In the rows, zero is written as 128.
Each path is a new rotation, seen through one point. The rows after it are directions, each followed by how far the rotation turns it, in degrees each step (0 if it stays put).
Each turn is a multiple of 5 degrees from 10 to 175, or 0.
Each row of a path follows its step; steps can be skipped.

step 0: [117 128 140 121 139 128 134 124 130 132 120 128 117 123 139 136 124 112
 127 143 145 126 128 117 134]
step 1: [121 119 127 135 127 125 124 122 124 109 128 122 145 130 114 111 128 124
 135 126 131 130 121 125 113]
step 2: [147 133 136 131 125 127 119 121 127 132 141 126 125 114 136 144 121 137
 134 141 126 121 125 134 122]
step 3: [119 132 131 118 142 113 143 122 138 128 117 114 126 127 138 116 122 123
 126 124 121 132 118 129 133]
step 4: [128 128 139 138 128 129 122 129 111 120 121 133 126 131 124 126 121 119
 131 143 147 132 136 113 120]
step 5: [123 128 124 130 134 134 120 119 139 124 146 117 138 117 121 128 124 130
 137 123 120 121 115 133 112]
step 6: [137 127 142 123 122 110 140 117 130 123 124 127 127 118 144 136 130 128
 126 145 125 128 131 131 138]
step 7: [124 129 130 127 142 126 121 132 117 126 112 115 123 133 130 112 118 130
 132 120 137 138 115 126 118]
step 8: [132 131 132 134 131 133 129 121 134 128 140 132 129 123 114 134 114 118
 132 144 133 113 133 112 121]
step 9: [117 135 134 131 130 122 130 117 131 116 137 119 143 120 142 126 138 127
 130 128 116 140 119 140 126]
step 10: [134 117 134 118 124 112 123 124 118 132 111 126 116 118 135 130 120 133
 133 136 142 123 129 128 122]
Directions:
[131 127 129 132 127 128 123 134 130 130 134 122 124 124 122 129 125 130
 130 128 125 126 127 125 130] : 120
[132 132 127 134 129 133 131 120 130 126 128 130 124 128 124 128 128 134
 130 124 130 126 130 128 124] : 115
[130 125 128 134 128 132 127 127 128 131 131 129 135 130 125 129 132 119
 127 128 129 128 126 124 123] : 100
[128 130 128 124 130 131 119 128 125 135 129 128 125 127 131 132 128 128
 129 126 131 132 127 131 121] : 140
[128 129 126 126 135 125 128 130 124 125 133 133 130 122 123 127 134 132
 124 131 128 126 127 129 127] : 100

step 0: [128 126 146 122 129 149 128 136 134 125 120 129 123 118 128 121 128 131
 128 125 149 126 127 133 126]
step 1: [117 123 122 119 136 123 136 122 136 132 131 125 107 134 119 125 121 131
 130 144 130 122 121 130 119]
step 2: [126 129 130 139 126 135 132 118 145 131 129 113 119 130 140 131 138 131
 123 117 139 126 133 128 137]
step 3: [122 125 140 120 132 142 129 139 136 127 117 135 125 128 120 113 124 130
 127 130 144 125 129 128 117]
step 4: [117 121 124 124 132 126 144 119 136 132 134 123 108 123 130 139 124 131
 131 141 130 118 121 129 128]
step 5: [131 133 134 135 127 139 121 120 145 127 127 114 118 135 129 118 133 134
 121 116 141 131 128 130 137]
step 6: [117 121 132 119 134 134 138 137 136 132 117 133 125 129 128 120 128 126
 131 135 145 123 136 131 110]
step 7: [117 123 130 133 127 134 140 121 138 124 135 123 108 125 127 136 121 131
 125 133 128 117 117 122 141]
step 8: [134 131 137 123 133 136 118 120 138 135 125 114 121 132 131 115 134 137
 127 121 145 132 129 138 126]
step 9: [113 124 122 128 130 129 144 134 145 128 118 134 121 133 124 125 127 120
 127 137 137 122 134 123 116]
step 10: [118 122 142 130 126 142 133 123 129 124 136 119 111 120 135 134 125 134
 127 122 135 119 119 126 139]
Directions:
[133 123 123 124 128 129 133 127 132 125 126 131 130 132 134 129 133 131
 128 132 124 126 125 125 128] : 140
[120 129 124 130 129 125 132 128 130 131 131 125 130 128 127 137 125 127
 128 130 128 132 126 122 127] : 135
[125 129 125 123 126 126 128 134 127 127 128 130 124 126 128 126 128 118
 124 134 127 129 126 131 124] : 130

step 0: [128 142 131 142 113 137 127 122 132 129 118 128 130 117 121 134 131 116
 126 129 127 124 132 140 134]
step 1: [132 132 124 129 124 132 133 121 141 127 130 130 136 136 125 139 128 135
 134 118 124 122 116 107 130]
step 2: [124 135 128 122 124 124 130 113 128 124 122 139 125 114 110 132 124 123
 126 123 142 125 132 134 132]
step 3: [115 126 119 133 121 129 132 124 132 119 119 122 146 138 130 136 115 129
 133 124 120 131 130 122 134]
step 4: [124 123 131 134 139 129 139 112 122 134 126 138 131 119 124 126 130 132
 138 115 143 128 133 126 124]
step 5: [117 132 126 141 111 128 136 122 119 116 119 123 136 130 132 133 137 133
 117 131 128 132 134 131 135]
step 6: [130 132 127 136 133 137 137 115 132 135 123 131 122 144 132 132 134 126
 137 112 127 118 131 125 120]
step 7: [134 140 130 133 113 131 132 123 137 130 113 129 130 110 126 134 139 130
 120 128 134 136 131 128 131]
step 8: [127 137 122 127 120 139 131 115 135 121 131 135 133 145 115 130 127 130
 137 129 117 122 124 118 127]
step 9: [132 136 123 131 127 128 132 114 133 131 123 129 126 106 124 138 115 129
 133 120 137 121 127 133 135]
step 10: [115 127 134 131 119 128 130 120 133 114 121 122 138 138 118 130 121 134
 129 124 130 140 124 115 133]
Directions:
[130 131 124 128 131 133 130 126 126 129 124 127 126 130 135 126 135 133
 126 131 127 131 133 131 124] : 45
[127 134 128 135 127 124 121 130 128 123 127 131 130 127 131 129 125 129
 123 128 124 134 129 127 128] : 155
[128 129 131 121 128 124 129 126 130 124 123 123 121 132 131 130 124 125
 124 123 130 129 130 128 126] : 95
[131 130 127 127 129 134 132 130 126 126 135 128 132 131 133 129 124 124
 128 124 123 126 132 123 127] : 145
[130 121 127 128 122 133 121 125 124 129 127 131 129 127 129 130 126 129
 125 125 128 129 125 129 121] : 0
[129 126 125 126 122 127 133 131 127 128 125 122 132 120 132 131 128 129
 124 131 125 127 127 130 131] : 160

step 0: [130 118 140 130 128 130 127 113 132 116 132 126 137 132 129 137 132 122
 115 144 115 139 109 133 132]
step 1: [122 121 133 130 127 120 132 112 117 127 127 123 133 129 122 121 132 126
 123 151 131 143 141 131 110]
step 2: [113 126 127 125 120 130 144 124 132 135 124 132 122 137 143 120 127 137
 111 131 118 148 125 129 121]
step 3: [123 128 121 122 130 136 124 108 141 117 142 127 122 126 139 133 141 127
 131 132 122 146 121 134 119]
step 4: [125 126 119 130 138 121 142 120 132 122 141 125 118 128 123 124 128 140
 124 152 127 124 125 123 111]
step 5: [114 122 126 123 127 135 133 127 140 138 122 110 123 131 117 128 119 138
 123 137 112 137 119 141 123]
step 6: [122 118 127 135 131 130 118 114 145 129 139 123 132 145 137 135 122 139
 132 136 128 134 142 138 121]
step 7: [123 127 119 126 142 122 123 108 132 142 130 137 121 124 135 118 113 142
 121 136 136 129 121 129 120]
step 8: [130 122 124 121 153 143 127 123 138 138 113 115 124 127 139 129 131 134
 128 139 115 129 124 128 127]
step 9: [140 116 140 128 131 129 132 109 144 134 133 120 120 137 130 139 115 120
 127 137 123 121 132 123 118]
step 10: [133 126 115 130 132 119 133 118 137 151 124 129 143 131 124 122 114 119
 127 143 125 139 125 129 125]
Directions:
[127 133 129 133 128 124 129 128 125 128 131 125 121 128 129 130 122 127
 126 131 133 129 133 122 127] : 135
[131 129 127 124 132 132 128 126 126 120 126 123 126 128 126 130 129 129
 127 131 130 123 121 123 128] : 85
[128 126 128 120 131 129 128 126 127 129 125 133 124 124 133 131 131 131
 125 123 130 131 133 124 126] : 70
[130 122 129 129 127 129 129 124 129 127 132 134 129 127 122 123 128 127
 132 131 136 127 130 125 125] : 125

step 0: [149 134 136 127 134 128 131 116 127 129 123 127 134 137 128 112 126 127
 132 136 135 127 134 132 143]
step 1: [137 141 139 118 131 141 134 130 128 122 125 132 126 128 130 122 116 133
 135 133 139 140 136 117 132]
step 2: [149 131 127 118 126 138 131 125 129 128 126 121 109 127 134 132 133 128
 124 131 130 134 142 124 127]
step 3: [132 137 127 120 127 127 114 137 143 130 134 137 120 133 139 125 135 127
 125 132 127 135 144 122 120]
step 4: [136 134 131 141 136 140 116 130 135 137 125 126 127 131 131 116 138 124
 111 130 122 132 136 131 122]
step 5: [135 135 125 134 139 126 123 118 141 130 130 133 133 126 121 109 118 119
 128 139 120 135 135 128 127]
step 6: [136 139 143 131 132 138 135 122 124 135 121 118 130 128 134 115 116 122
 135 134 120 133 127 123 120]
step 7: [142 129 133 122 134 132 138 126 133 127 130 121 118 140 121 132 117 131
 142 135 122 133 139 127 117]
step 8: [142 134 136 117 122 130 123 133 133 139 122 125 126 140 134 125 131 134
 137 130 134 119 139 129 113]
step 9: [139 126 135 132 131 135 119 134 142 134 130 130 127 142 123 121 137 140
 129 128 139 138 139 133 132]
step 10: [145 132 126 126 131 138 120 119 138 132 118 141 134 124 130 118 129 122
 124 131 142 133 132 134 131]
Directions:
[132 127 134 128 127 129 134 125 125 124 129 129 130 121 127 126 120 125
 127 130 128 132 124 127 131] : 70
[124 130 123 129 127 129 130 128 127 131 131 125 130 130 130 125 122 128
 125 130 119 129 126 134 125] : 45
[133 124 126 131 132 129 135 125 131 130 126 127 128 127 123 134 131 131
 124 126 123 131 130 129 131] : 145

step 0: [131 134 124 130 121 133 136 122 132 125 128 133 132 141 130 126 116 121
 132 143 141 132 123 139 122]
step 1: [136 130 131 127 124 127 127 140 124 119 128 111 132 129 129 116 123 136
 129 122 116 117 129 137 135]
step 2: [116 135 116 127 140 124 128 132 122 127 136 130 136 115 125 139 124 121
 134 129 134 121 136 129 126]
step 3: [127 127 140 117 132 141 127 135 135 146 123 125 120 131 134 133 120 123
 131 136 129 125 118 129 130]
step 4: [113 126 115 129 129 127 128 126 133 118 129 115 124 137 126 118 137 133
 138 128 122 133 117 125 127]
step 5: [125 128 141 136 141 135 132 122 123 126 137 131 133 119 134 120 118 135
 130 126 127 132 138 115 129]
step 6: [122 126 128 127 119 115 128 137 128 143 134 136 132 132 132 124 132 116
 123 141 117 129 124 122 126]
step 7: [134 129 118 129 122 133 127 123 130 132 123 132 124 123 125 131 123 132
 132 108 116 142 118 128 136]
step 8: [134 117 130 118 135 121 136 123 127 113 132 136 135 133 140 133 125 130
 131 128 131 133 128 128 112]
step 9: [129 129 137 135 120 135 136 145 109 130 120 128 133 133 119 125 127 129
 119 129 129 130 123 128 126]
step 10: [127 132 116 120 128 125 121 126 126 133 138 136 135 143 123 134 130 134
 134 117 129 120 136 133 141]
Directions:
[124 129 128 129 129 124 125 133 123 136 130 132 129 126 126 132 129 127
 124 128 126 124 133 127 133] : 95
[128 127 130 130 127 125 130 132 129 121 127 127 127 124 134 134 130 130
 134 128 128 131 134 125 131] : 115
